In the rows, 128 means zero.
Rotation paths and how fast each direction turns (deg/step):
Each turn is a multiple of 5 degrees from 10 to 175, or 0.
Each row of a path follows its step; steps can be skipped.
path 1
step 2: [118 133 125 126 135 130 128 122 130 117 132 125 122 117 138 128 119 137
 130 125 115 134 122 127 133 121 116 119 130 120 121 133 130 131 129 122
 121 120 131 127 127 134 118]
step 4: [126 130 122 135 128 127 124 127 121 131 116 134 132 119 121 128 125 137
 115 134 113 125 132 134 123 123 138 132 122 141 129 127 127 134 135 126
 116 130 124 125 131 134 120]
step 11: [134 110 128 123 133 131 127 123 129 140 128 126 142 131 130 131 120 134
 134 139 131 132 121 126 122 128 126 121 126 130 131 129 130 114 114 135
 131 125 127 132 130 128 138]
step 13: [139 132 121 126 141 136 120 134 122 116 130 125 139 135 134 130 139 133
 131 125 129 129 125 124 132 126 128 134 131 123 116 126 140 126 136 129
 131 113 126 132 130 128 130]
step 16: [121 126 117 126 127 141 129 123 134 132 133 130 126 123 138 128 127 145
 123 131 130 129 126 127 127 116 124 131 120 127 128 127 130 124 122 139
 112 119 135 124 135 127 128]
step 17: [133 124 128 128 123 136 137 135 119 141 119 137 139 116 122 124 132 128
 134 126 130 128 125 118 122 127 127 140 125 121 124 125 131 128 131 131
 114 126 120 121 133 134 123]
step 20: [122 123 122 133 130 114 128 126 127 129 119 126 126 126 138 116 125 130
 128 119 128 121 128 113 132 118 127 125 126 137 124 122 120 131 131 127
 126 138 132 124 138 130 117]
step 21: [132 118 129 137 133 136 132 132 137 114 129 136 123 129 128 137 122 130
 126 115 118 123 126 121 138 125 126 133 121 133 121 131 127 132 137 134
 116 123 133 129 131 129 125]
step 24: [123 127 123 127 132 134 129 137 137 129 119 128 133 133 131 132 122 134
 126 128 138 130 132 124 127 120 130 119 119 131 117 138 120 125 125 129
 146 119 140 134 134 129 135]
[125 126 127 127 127 128 126 127 127 129 126 130 125 127 124 126 129 131
 126 124 126 126 126 125 124 129 125 128 127 127 129 127 129 129 131 125
 126 129 132 127 126 128 129]  25
[125 126 126 128 129 127 129 127 127 129 130 130 131 126 125 131 124 127
 126 131 130 128 126 127 130 128 132 130 129 126 127 127 130 132 127 128
 129 128 130 123 129 127 131]  60
[130 129 127 129 133 127 127 122 128 127 126 125 130 127 129 125 131 129
 130 128 127 128 125 128 127 128 132 127 125 130 127 126 130 129 125 125
 129 129 127 127 130 129 129]  155
[131 126 127 128 126 128 127 126 129 127 127 129 129 132 126 129 126 126
 131 128 126 125 128 126 128 130 130 129 129 131 125 130 127 127 126 128
 131 131 134 132 128 126 126]  25
[129 127 130 128 127 127 125 129 125 130 132 130 127 127 128 126 126 133
 126 132 126 128 129 129 128 129 131 126 128 131 132 126 128 129 127 130
 129 131 128 131 126 126 130]  95
[126 127 125 125 130 129 127 128 128 128 128 129 128 127 128 129 128 127
 130 130 126 129 129 126 126 131 128 127 132 131 132 126 132 124 131 130
 127 126 128 128 132 130 126]  10
